In the data rows, the value 128 means zero.
Here are some points, each followed by its number:
175:78:139:173:159:83:117:137 0
111:147:165:105:105:135:174:92 1
73:89:103:154:171:158:157:124 2
78:114:166:145:85:123:177:140 3
100:126:135:189:169:89:116:99 4
101:116:167:174:98:84:142:141 5
164:145:98:111:157:159:82:125 6
125:138:119:84:115:131:174:179 7
140:103:119:143:158:48:135:153 8
179:129:95:107:163:136:88:116 9
154:94:125:145:153:96:126:131 10
122:131:159:197:115:80:124:155 11
104:112:143:145:99:111:140:158 12
137:171:123:90:135:152:140:87 13
97:138:147:74:120:161:173:113 14
107:120:140:161:97:140:137:160 15
184:77:100:118:169:87:108:143 16
151:136:157:112:92:107:136:147 17
141:129:150:108:109:99:141:174 18
94:131:178:99:79:113:182:161 19
165:94:110:114:168:130:110:118 20
134:171:162:129:157:111:58:109 21
172:103:95:114:169:133:89:118 22
121:178:143:91:128:207:95:86 23
126:166:135:93:145:188:77:87 24
104:123:183:116:83:136:174:83 25
106:142:149:89:108:142:164:115 26
101:71:117:170:165:112:127:169 27
141:93:140:189:136:84:115:146 28
151:158:97:87:140:158:124:101 29
139:157:155:76:79:102:143:182 30
79:103:133:173:110:85:127:178 31
167:110:96:137:175:124:96:125 32
143:97:134:186:110:83:104:173 33
175:82:104:141:159:100:117:152 34
133:188:135:79:122:143:153:74 35
149:148:114:125:164:117:101:109 36
168:84:114:146:159:95:106:147 37
78:126:165:183:104:94:144:168 38
130:175:111:99:131:157:104:123 39
160:172:87:113:136:156:84:119 40
188:79:89:127:183:116:90:130 41
163:97:137:133:156:113:115:119 42
167:79:133:180:132:79:112:167 43
133:184:80:101:113:182:126:81 44
104:128:183:104:117:160:160:84 45
96:111:113:140:168:128:140:130 46
172:143:72:135:191:91:94:113 47
124:155:176:170:68:78:125:145 48
190:75:98:135:165:111:110:145 49
118:161:148:115:130:148:92:128 50
142:155:126:130:161:112:88:134 51
190:71:82:124:182:105:106:130 52
91:98:153:159:77:114:150:169 53
112:164:121:78:140:196:121:75 54
196:129:78:118:170:133:77:124 55
137:146:141:91:144:166:130:93 56
187:165:88:118:149:103:105:125 57
143:171:96:103:149:171:88:118 58
81:125:135:144:93:140:157:110 59
182:124:86:147:181:61:102:112 60
167:103:104:105:164:113:102:130 61
200:111:41:121:107:108:113:151 62
106:98:114:155:180:112:125:120 63
194:98:80:125:169:132:92:131 64
101:142:136:95:116:155:202:146 65
65:114:167:151:79:135:182:122 66
127:186:143:86:108:162:144:83 67
81:128:135:143:98:140:160:99 68
122:106:144:160:94:93:139:153 69
187:110:73:120:178:124:81:126 70
141:174:65:122:136:184:107:85 71
137:98:132:139:146:89:152:137 72
76:100:118:180:118:98:135:185 73
110:140:171:88:118:157:168:88 74
116:145:122:82:126:153:172:145 75
114:131:187:106:83:133:173:76 76
122:146:183:93:92:145:156:66 77
87:110:178:108:82:116:177:118 78
65:123:164:128:72:127:175:110 79
86:97:157:158:73:121:160:163 80
100:75:110:163:174:107:128:171 81
131:115:162:173:75:94:130:169 82
145:89:133:179:113:67:123:176 83
126:174:125:78:128:199:97:81 84
159:166:87:97:153:183:74:121 85
81:124:170:130:76:141:176:99 86
138:150:131:106:148:162:106:94 87
135:170:165:91:98:161:160:57 88
86:134:119:148:143:105:150:141 89
155:79:126:121:145:108:129:128 90
202:90:55:99:105:115:111:160 91
134:117:123:159:85:96:116:170 92
125:143:152:171:91:103:130:120 93
103:108:121:145:171:148:138:119 94
96:103:140:153:98:130:150:164 95
Which two points above are nearest to each new point? Their numbers follow each, nearest first.
148:141:142:113:79:120:132:168 17 18
102:120:158:196:154:74:125:117 4 11
119:134:141:87:107:133:171:125 26 75
165:87:127:157:152:89:106:146 37 0
114:139:158:114:106:132:162:100 1 26
121:169:143:92:139:184:124:68 54 56
121:184:122:92:109:164:142:94 67 13
103:151:146:121:153:173:105:78 87 24
139:114:167:173:83:87:130:161 82 69
71:117:160:169:88:104:123:156 38 53
96:108:121:149:154:115:119:151 46 63
98:158:171:79:123:154:181:86 74 1
163:78:131:182:132:78:113:165 43 83
69:114:168:159:76:133:182:119 66 3
115:39:105:135:123:128:144:160 27 81
121:125:119:171:167:100:107:108 4 63
126:94:135:195:91:97:122:171 33 82
127:105:118:158:177:48:143:153 8 72
166:95:117:155:150:76:115:154 37 34
111:91:120:182:199:131:113:131 63 94
120:93:129:174:118:77:152:188 83 31
151:118:111:75:100:129:164:172 7 75
141:178:113:95:145:181:92:107 58 39
128:187:133:77:112:170:136:74 67 35
158:64:129:168:166:72:120:144 0 37
191:86:82:126:185:104:81:130 41 52
93:133:155:105:113:139:162:124 26 14
135:192:86:84:110:169:126:77 44 13
143:165:70:115:133:182:97:103 71 58
115:121:119:152:93:130:135:156 15 12
123:164:144:80:124:183:159:86 67 56
184:151:68:130:182:99:90:117 47 57
122:142:149:171:99:106:116:144 93 11
92:140:175:140:75:124:153:149 3 80
159:102:111:138:156:93:92:136 37 10
147:165:102:91:144:158:79:115 58 40
176:170:86:105:145:143:86:114 40 6
107:100:131:151:161:140:138:115 94 46
158:163:133:109:139:117:90:139 51 36
158:176:131:127:145:119:72:122 51 21
178:106:98:142:168:110:95:133 32 41
182:185:97:111:131:107:101:100 57 40
125:177:91:86:115:176:147:86 44 13
119:163:149:89:149:193:76:75 24 23
103:120:156:183:103:80:140:150 5 11
131:163:107:121:137:157:97:142 39 58
137:173:144:80:75:124:150:144 30 17
137:193:92:89:117:179:134:90 44 13
171:148:86:136:190:117:74:107 47 55
116:154:146:97:118:164:147:121 26 14
126:106:146:164:104:89:122:163 69 92
69:63:99:125:141:135:155:148 2 46
90:153:150:77:131:178:164:95 14 74
102:144:175:95:86:123:175:142 19 78
128:154:156:115:97:138:154:95 1 26
111:176:148:107:150:172:85:95 24 87
160:146:98:130:157:106:109:121 36 57
78:104:167:145:78:138:175:89 86 79
184:183:86:83:87:87:105:134 57 40
139:185:66:89:114:182:136:79 44 71
126:191:92:103:118:182:148:87 44 13
206:149:54:109:96:113:118:139 62 91
160:194:118:101:130:106:98:117 57 39
128:159:165:120:145:148:50:101 21 50
92:103:115:156:186:124:126:107 63 94
109:151:139:105:127:158:146:116 26 14
111:166:127:85:128:190:141:83 54 67
120:116:123:167:102:131:136:174 15 95
122:165:116:79:128:166:148:101 13 56
69:114:166:150:77:134:183:128 66 3
105:157:150:116:126:155:84:122 50 39
175:102:106:113:165:103:98:137 61 16
122:157:176:102:93:144:163:76 77 1
135:174:168:81:61:102:158:160 30 17
94:95:139:184:81:119:133:183 53 95
172:83:125:172:136:84:122:152 43 0
120:92:87:148:167:164:139:139 94 46
133:167:168:141:147:118:60:124 21 51
99:138:139:73:105:110:177:186 7 19
150:155:106:120:172:126:112:123 36 51
135:179:72:103:126:173:132:85 44 71
206:78:74:125:118:113:125:171 91 62
193:89:100:137:190:117:89:136 41 64
116:153:145:115:132:162:109:78 87 56
84:138:147:106:120:138:166:141 26 65
85:129:184:85:85:124:185:108 78 25
91:144:182:109:84:105:157:166 19 78
166:134:84:136:206:100:78:111 47 32
107:130:107:152:136:95:133:138 89 46
76:119:123:173:152:92:142:144 89 73
153:183:149:131:136:112:69:121 21 51
146:169:62:119:148:187:92:104 71 58
167:79:121:150:179:94:96:146 37 34
165:85:140:180:140:63:107:156 43 28
139:174:83:108:144:177:106:87 71 58
112:95:125:150:194:151:132:134 94 46
106:154:176:80:119:167:148:86 74 45
146:181:143:115:132:96:102:120 51 36
111:93:113:150:181:155:139:132 94 46
126:68:140:176:115:71:122:187 83 33
137:171:103:100:148:175:88:119 58 39
120:155:147:87:117:174:118:94 56 67
65:127:160:181:100:100:149:179 38 31
162:122:87:143:150:131:103:143 32 22
146:114:132:182:153:76:113:135 28 0
83:108:116:143:171:166:135:108 94 2
80:141:138:100:122:167:202:122 65 14
190:148:62:127:156:107:109:133 57 47
129:154:162:72:137:169:165:71 74 88
155:56:101:111:123:134:136:162 90 34
137:148:150:156:90:94:111:140 93 48
96:136:144:86:112:153:190:155 65 75
97:128:176:91:97:125:169:164 19 78
139:99:112:152:177:62:130:148 8 10
127:183:106:104:148:178:86:105 58 39
140:96:137:167:132:105:102:139 28 10
139:140:158:133:83:101:137:154 17 18
175:82:124:144:175:78:100:135 37 16
118:160:109:119:119:165:99:136 39 50
86:125:132:181:149:95:147:131 89 4
144:147:118:74:105:121:158:188 7 30
110:98:152:156:71:110:134:185 53 82
89:117:176:102:94:129:177:113 78 25
172:87:106:142:167:90:99:128 37 34
